Each row is where one point has got to under a steady rotation. How many steps took it there?
The counts run from 0 to 500.
[144  72 131 130 130 130 126 137  97  90 127 114 141 128 188 133 138  94
 145 158 144 181 139 124 103 170 169 122 108 145  92  95 155 121 150 148
 125  83 144 172 105 130] => 225
[ 91  66 158 102 162 104 132 149 152 142 132 143 134  86 146 130 132 100
 173 143 117 112 119  78 142  84 127 118 132  85 158 126  69 145 122 140
 135 118 134 104 165 141] => 161
[141 119 116 125 141 118 149 192 122 115 117 150 104 139 170 110 141  96
 166 166 158 127 115  77 108  85  89 150 127 125 159 148  88 119 143 160
  88 115 140 135 146  99] => 271
[138  99 164 107 157 132 113  91 159 117 183 118 162  82 106 101 125 119
 137  94 124 136 123 105 150 160 141 121 139 101 135 143 120 168 125 120
 182 130 129  89 116 185] => 475
[205 125 105 139 123 142 117 145  98  87 174 139 141 133 157  87 156  99
 122 147 170 155 135 116 120 197 127 147 157 147 110 141 150 128 144 135
 117 121 144 146  88 134] => 85
[106  42 152 102 155 104 116 121 129 139 152 143 161  74 154 138 136  95
 155 141 115 126 137  94 153 141 166  98 148  87 126 103  97 141 121 125
 146 114 137 120 149 157] => 331
[133 103 148 107 160 116 116 126 160 138 180 146 151  81 105  97 141 113
 145 115 132 106 122  79 157 127 109 132 164  89 163 158  82 161 117 122
 153 148 133  81 142 160] => 314
[181 103 101 137 126 127 125 167  83 100 147 147 131 135 182 113 160  90
 134 175 167 153 137 115 114 177 139 140 155 137 110 121 137 108 144 144
  92 109 149 162 110 114] => 381
[110 108 140 120 146 116 156 179 143 119 102 131 102 132 167 116 126 102
 175 151 145 137 111  78 100  65  95 146  96 124 162 142  88 133 140 168
 110 103 136 132 156 110] => 279
[165  95 148 126 135 145 119  95 123  81 162  98 155 124 149 110 129 113
 131 116 140 184 132 134 116 195 162 124 114 147  97 115 167 145 143 138
 164  98 131 144  88 162] => 69
[155 100 112 136 127 127 140 174  93  97 116 132 118 147 193 122 146  89
 154 175 161 163 131 112  94 137 132 139 121 147 115 115 134 108 154 162
  93  93 144 173 119 104] => 390
[109  47 166 105 152 121 117  99 130 115 142 108 161  86 157 142 124 105
 154 132 113 158 135 114 138 158 181 101 114 108 111  91 128 145 131 134
 167  95 131 134 129 168] => 341
[145  95 153 110 156 131 106  93 149 116 190 127 167  82 110 100 133 117
 134 104 124 133 127 105 152 173 144 120 152 103 133 143 120 165 125 114
 174 132 131  91 115 185] => 478
[191 104  99 137 126 131 115 157  85  98 165 144 143 129 172 104 157  90
 128 164 164 148 139 114 118 187 139 136 164 138 109 127 140 114 142 139
 100 117 149 154 101 123] => 377
[131 133 134 130 137 134 154 163 136  89 102 108  96 161 167 108 119 111
 165 141 154 169 109 101  80  95  98 155  73 152 141 141 124 132 156 175
 119  89 135 149 120 113] => 117
[ 83  61 171  98 162 108 132 126 158 138 125 126 141  86 144 136 120 104
 168 128 112 128 122  83 138  91 141 111 111  92 152 118  83 153 125 141
 155 108 130 106 157 154] => 167
[115  40 152 112 149 115 117 108 121 117 142 118 163  87 165 144 131  95
 151 146 120 153 139 109 138 164 184  98 128 110 107  88 126 136 134 132
 151  95 134 141 132 159] => 52
[190 155 104 137 128 138 140 181 115 100 151 146 112 151 150  79 151 102
 142 148 175 139 120  94 106 135  82 164 146 140 150 171 120 128 146 153
  96 130 146 132 110 110] => 258
[176  97 103 138 124 125 128 170  85 100 135 148 128 137 189 115 155  87
 141 173 164 154 136 110 108 159 133 136 144 142 112 116 133 105 149 147
  89 104 149 167 114 108] => 384
[105 131 169 106 157 130 146 131 182 113 132 108 118 118 120  99 110 129
 167 101 129 143 109  86 113  76  95 144  90 119 169 161  97 165 131 153
 161 112 125  95 136 152] => 295
[140 144 126 115 151 122 135 164 154 126 157 149 121 115 119  82 137 111
 152 123 152 107 110  74 130  94  72 155 145 107 178 179  81 151 127 143
 126 145 138  87 141 132] => 143
[187 159 114 140 124 150 138 152 118  76 156 117 116 162 148  76 137 113
 135 129 173 168 119 116  94 156  98 164 118 162 130 165 150 135 153 155
 120 115 140 141  86 126] => 248
[123  69 143 108 157 110 113 128 139 143 173 155 160  69 131 117 143 100
 148 135 124 104 130  85 165 133 140 112 174  80 146 131  83 146 117 119
 145 140 134  97 147 157] => 322
[124  63 162 111 147 133 118  88 132 101 150  96 160  95 153 131 121 111
 145 120 121 172 137 124 127 173 178 109 108 124 107  95 146 149 135 135
 174  92 131 135 109 171] => 347
[ 99  77 178 101 164 126 124  90 166 120 148 104 154  85 123 122 114 118
 157 102 109 151 122 104 138 135 153 111 101 104 139 123 114 166 126 133
 184 108 123 103 132 179] => 178
[204 128 108 140 126 143 115 136 103  85 177 134 142 133 150  88 152 102
 121 138 166 160 135 124 120 199 130 145 152 144 109 143 157 128 142 136
 123 119 142 139  86 136] => 83
[161 164 126 124 144 135 145 168 153 108 154 135 110 142 125  71 133 117
 152 120 162 130 112  84 111 101  65 169 129 131 172 187  97 148 137 153
 122 135 137 106 122 127] => 423
[126  88 172 105 158 133 113  81 163 111 171 106 162  88 115 109 119 122
 143  94 116 146 124 109 142 160 147 121 123 107 132 133 126 167 125 122
 187 116 126 100 117 183] => 185
[159 111 132 138 127 144 136 127 110  74 130  99 130 147 172 114 127 107
 148 138 154 191 130 128  90 166 147 140  90 162 103 115 167 130 152 161
 136  82 138 165  94 137] => 234
[136 119 127 128 131 128 153 175 119  94  99 116 104 156 182 116 128  99
 166 157 155 166 119 101  81 101 108 147  84 151 135 129 123 117 151 174
 106  88 138 159 123 101] => 112
[192 160 102 138 127 140 134 170 114  91 154 140 113 154 151  73 149 110
 137 141 174 150 123 102 100 145  84 169 141 148 144 170 127 129 147 156
 101 123 145 134 101 115] => 255
[171 140 101 135 129 128 141 192 114 105 139 154 106 145 158  86 152  96
 148 159 168 126 117  86 108 114  85 159 144 136 153 164 104 121 140 158
  87 127 146 135 127  99] => 263
[150 160 134 120 150 131 143 160 164 115 155 135 114 133 114  75 132 121
 155 116 152 124 110  79 118  93  70 164 131 119 176 186  92 154 133 149
 130 139 135  95 132 138] => 138
[154  90 141 113 151 126 102 103 136 122 194 137 171  77 119 103 142 109
 128 117 133 126 134 106 157 185 147 116 172 101 124 135 117 154 120 110
 164 139 137 100 115 177] => 483
[131 135 139 128 134 134 159 164 138  90 103 106  98 160 167 109 120 113
 170 133 152 169 112 101  82  92  99 158  73 154 145 147 124 135 153 175
 121  90 134 146 124 116] => 118
[142 106 117 129 130 127 147 181 106  98 102 129 107 155 189 116 135  96
 165 166 158 161 121 100  87 108 116 145 100 148 129 124 124 115 155 170
  93  91 142 166 124 102] => 108
[120  94 171 105 158 129 121  88 170 116 168 109 158  90 110 104 117 126
 147  91 118 142 121 103 139 141 140 123 118 105 143 138 116 172 127 126
 190 123 127  90 121 184] => 470
[114 133 167 108 160 130 146 125 185 116 142 110 123 111 110  94 113 128
 165  96 127 139 108  88 122  86  92 147  97 114 173 167  97 169 131 148
 169 121 126  87 135 157] => 298
[143  95 162 112 156 133 110  82 155 111 185 112 167  88 112 103 123 120
 130  98 124 146 128 109 148 177 152 120 139 112 129 136 129 166 126 121
 182 124 128 100 110 185] => 189
[161  60 119 121 133 119 110 132  88 113 160 146 161  98 170 127 153  86
 132 164 143 141 144 112 142 189 170 109 163 116 102  98 129 118 137 124
 123 109 143 151 118 142] => 212
[171  99 103 137 125 128 131 173  83 100 132 140 126 139 189 115 154  86
 143 177 163 157 137 114 105 158 136 136 138 143 113 114 133 106 150 152
  93 100 148 169 116 107] => 385
[183 116  95 140 122 130 129 175  86 100 146 150 126 141 180 104 157  89
 135 174 170 150 134 108 110 163 121 146 152 141 119 132 129 109 147 147
  87 112 149 161 108 107] => 95
[ 77  77 179  98 165 113 140 121 165 131 124 113 135  95 136 130 115 112
 173 118 110 131 118  87 131  84 133 119  95  97 157 126  88 159 129 146
 165 107 129 104 152 157] => 456
[147  61 126 127 131 123 120 135  88 102 138 129 147 116 191 134 146  86
 142 168 143 167 144 121 115 179 174 115 129 132  97  92 144 114 143 142
 120  88 144 167 113 135] => 220
[141 116 126 131 127 133 151 169 110  87 107 111 109 156 183 117 129 103
 161 155 156 175 119 106  83 118 120 146  84 154 125 124 134 120 157 171
 109  83 138 168 116 109] => 398
[172 137 127 139 125 151 134 134 120  70 138 103 123 157 157  96 131 113
 136 130 159 187 120 128  87 165 123 152  91 166 114 136 165 132 156 158
 134  92 140 155  87 134] => 240
[176 105 137 127 135 146 111  97 119  87 181 109 157 117 136  99 137 112
 124 114 145 174 133 133 124 208 156 131 135 142 101 127 162 146 141 128
 162 111 135 136  86 163] => 360
[123  44 143 108 152 111 108 120 121 133 161 148 166  71 153 134 145  95
 142 148 121 123 143 101 157 156 168 100 160  91 123 102 102 142 120 122
 142 119 139 118 140 156] => 43
[145 111 115 132 130 124 146 178 101  97 106 130 105 150 188 117 136  91
 162 168 160 162 122 101  89 112 118 143 105 144 129 125 125 114 152 170
  93  91 147 169 125 100] => 107
[190 160 110 136 125 148 136 152 121  79 154 119 119 159 145  73 141 114
 136 133 171 167 120 118  93 158  96 167 120 160 131 165 147 135 150 154
 118 117 141 137  90 124] => 249
[133  92 147 107 159 117 111 118 149 135 186 145 159  75 112 101 141 109
 140 119 126 106 128  88 164 149 127 118 172  85 147 147  93 157 116 117
 156 146 138  87 136 168] => 30
[121 119 164 105 159 128 125 110 177 124 171 121 145  93  98  92 122 124
 148  88 129 126 115  89 142 120 110 133 129 102 159 164  98 173 125 128
 177 134 128  76 128 173] => 19
[114 109 137 119 143 115 154 182 142 120 100 135 102 130 165 117 126 101
 175 151 142 138 115  77 100  61  97 144 101 118 164 144  87 127 142 166
 108 107 140 132 148 108] => 278
[107  94 179 102 163 127 123  93 173 116 157 102 152  88 110 113 112 124
 155  93 116 148 119 103 135 127 138 120 107 106 144 139 111 172 127 134
 189 114 128  92 126 181] => 467
[126 114 134 108 155 110 136 166 152 140 151 157 126 100 129 101 142  99
 160 140 141  96 119  67 138  90  91 138 152  92 172 163  67 151 124 137
 120 143 138  94 157 130] => 150
[ 86  65 162  98 160 105 136 140 153 143 128 138 137  83 147 131 128  99
 171 136 114 120 124  78 140  87 136 114 125  88 157 126  74 148 121 138
 142 116 134 107 163 146] => 163
[132 113 156 106 159 127 116 109 169 126 179 131 153  84  99  94 128 122
 142 101 127 116 118  91 150 132 115 130 147  97 159 162  94 170 120 124
 171 143 132  78 131 176] => 23
[ 88  68 178  99 162 117 128 101 164 125 139 107 149  88 131 132 116 113
 165 112 107 142 123  95 137 114 153 110 103 104 144 119 104 160 126 137
 177 100 126 105 142 169] => 174
[ 96 113 172 105 160 129 144 124 181 120 129 105 125 109 120 109 108 122
 169 102 121 144 108  87 119  85 107 136  88 111 166 151  95 165 130 152
 170 112 126  95 140 157] => 8
[130 130 159 108 164 126 126 124 176 128 171 127 140  98  98  91 122 125
 148  97 126 119 112  82 137 112  97 141 133 100 168 174  92 169 119 132
 168 139 126  73 131 167] => 306
[188 155  97 139 128 139 133 181 116  98 152 146 112 150 153  80 152 105
 138 147 173 142 119  97 104 136  83 167 145 145 145 169 121 127 147 156
  95 128 144 133 108 111] => 257
[152  82 152 124 134 143 118  91 123  89 153  98 158 119 150 118 126 111
 138 120 131 182 135 135 114 190 170 120 106 142  99 104 162 144 142 137
 166  88 132 149  93 166] => 66
[160  95 147 126 137 145 118  93 120  81 160  97 156 119 146 110 126 110
 134 117 136 182 135 133 114 194 165 127 108 146  99 113 168 146 144 140
 165  96 135 145  87 165] => 68
[146 106 120 132 127 130 147 170 104  89 105 122 114 156 191 116 132  95
 161 160 155 174 126 109  86 124 124 143  95 153 120 117 134 113 152 168
 104  85 142 168 121 108] => 395
[149  59 122 127 134 119 115 133  86 105 141 134 152 111 185 134 146  85
 141 168 141 157 146 118 122 184 173 113 138 132  96  92 140 115 143 139
 120  94 143 166 119 138] => 218
[127  66 144 108 154 108 104 122 133 141 177 152 166  71 135 119 146  99
 141 140 125 108 137  90 163 155 149 106 176  86 134 125  92 143 118 115
 148 133 136 105 141 162] => 37
[158  72 130 114 146 116 103 118 115 125 188 151 169  80 139 115 152  96
 129 142 134 128 143 105 157 187 159 109 180 103 117 119 118 139 124 114
 145 132 139 120 123 165] => 490
[144 137 123 117 153 121 139 180 147 131 149 155 113 117 134  90 144 103
 157 138 153 105 113  72 126  87  75 155 150 108 177 177  77 142 130 150
 111 140 142 100 143 121] => 432
[130  92 169 107 156 135 115  81 153 112 176 109 163  87 112 107 119 122
 141  95 120 148 129 111 142 164 150 116 123 109 129 132 125 166 129 125
 188 117 128 102 114 188] => 186
[132 100 164 107 160 134 109  90 162 118 182 111 161  84 108 101 123 121
 136  95 120 137 124 105 145 159 138 125 138 106 137 139 117 172 126 122
 186 128 128  87 118 185] => 474
[ 84  79 179  98 163 116 135 114 169 128 127 111 138  93 134 127 110 116
 172 115 111 139 117  89 130  92 133 120  92 101 152 129  92 159 129 142
 172 107 124 105 151 162] => 458
[151 147 122 120 148 122 142 177 147 125 151 150 113 127 126  81 142 114
 154 134 155 113 112  73 122  95  67 158 150 115 174 182  86 145 133 147
 114 142 140 100 138 124] => 429
[166  67 117 121 137 123 105 128  94 118 172 149 164  92 162 121 154  90
 129 158 143 139 146 112 143 194 168 110 174 113 102 107 129 124 127 122
 126 120 143 144 117 149] => 209
[165 136 105 131 132 122 141 197 116 112 134 154 108 142 165  94 148  95
 152 160 169 128 119  81 104 106  86 161 144 128 154 163 100 120 144 157
  86 126 143 133 132  98] => 265
[133 124 158 105 161 126 125 123 171 128 176 133 142  94 100  88 128 125
 148  97 132 117 115  82 141 116 101 137 144  98 166 169  88 171 121 128
 165 142 129  77 136 166] => 308
[ 86  66 163 102 162 106 133 137 154 144 128 135 137  84 148 136 124 102
 173 136 116 117 121  79 140  88 132 114 124  88 157 123  76 150 123 139
 144 113 131 106 163 148] => 164
[102  93 144 108 158 106 140 168 151 140 126 146 125 100 148 118 137  99
 171 147 133 109 119  68 131  71 105 129 134  95 171 144  67 142 126 145
 120 127 139 107 164 129] => 443
[102 124 166 108 156 127 152 139 178 118 121 103 112 124 132 105 112 123
 170 107 128 144 107  81 109  72  96 145  82 118 170 154  93 160 136 158
 152 106 127 103 141 144] => 292
[142 136 130 114 151 121 134 167 152 130 154 150 122 111 123  91 139 110
 153 126 149 106 113  70 135  91  74 154 152 103 173 179  74 147 128 140
 120 145 139  89 147 134] => 145
[108  92 174 104 161 131 121  88 171 118 162 106 153  89 109 110 114 125
 153  96 115 145 119  99 138 132 138 123 109 106 143 137 112 175 126 129
 189 118 128  89 127 183] => 468
[142 138 130 116 152 121 137 164 156 130 162 152 120 113 121  85 137 106
 155 125 150 103 114  73 135  91  78 153 147 104 178 179  76 151 128 142
 123 148 138  89 142 133] => 144
[141 123 116 127 138 116 144 196 119 117 117 152 104 139 170 104 144  95
 164 165 158 127 120  78 109  88  88 152 130 125 158 152  89 123 141 162
  89 122 146 139 144  97] => 270
[184 154 102 136 130 133 137 183 114 101 153 150 115 147 154  80 149 103
 141 149 174 139 121  93 106 130  79 166 147 139 148 171 115 126 144 153
  92 127 147 132 116 109] => 259
[154 162 135 129 133 143 152 156 147  83 127 107 101 159 140  85 124 123
 159 115 160 169 109 101  85 107  83 169  85 153 152 170 128 147 150 163
 129 110 135 133 108 129] => 412
[ 88  84 150 100 162 102 142 158 153 138 119 138 127  97 151 129 125 102
 172 142 120 114 118  72 130  65 115 125 123  93 165 135  70 145 126 148
 132 117 133 107 168 133] => 447
[ 93  76 152 102 159 104 136 152 150 149 134 149 133  85 143 123 129 100
 173 143 121 106 121  70 141  83 121 121 138  85 162 133  66 144 124 140
 132 121 136 105 166 136] => 159
[ 81  78 168 100 165 106 138 136 160 135 123 126 130  93 145 130 118 105
 173 130 113 125 114  77 129  74 125 118 102  96 160 128  76 153 129 149
 149 110 131 106 159 148] => 452
[177 139 127 139 125 153 139 137 119  71 142 103 121 160 158  93 128 111
 139 125 161 185 122 128  87 162 116 154  96 166 116 142 164 132 156 157
 135  95 140 152  84 131] => 241
[196 163 104 137 127 147 137 167 118  85 154 135 119 157 145  75 145 109
 138 137 175 153 117 105 100 146  86 170 133 153 140 168 134 132 147 154
 108 126 143 135 100 120] => 253
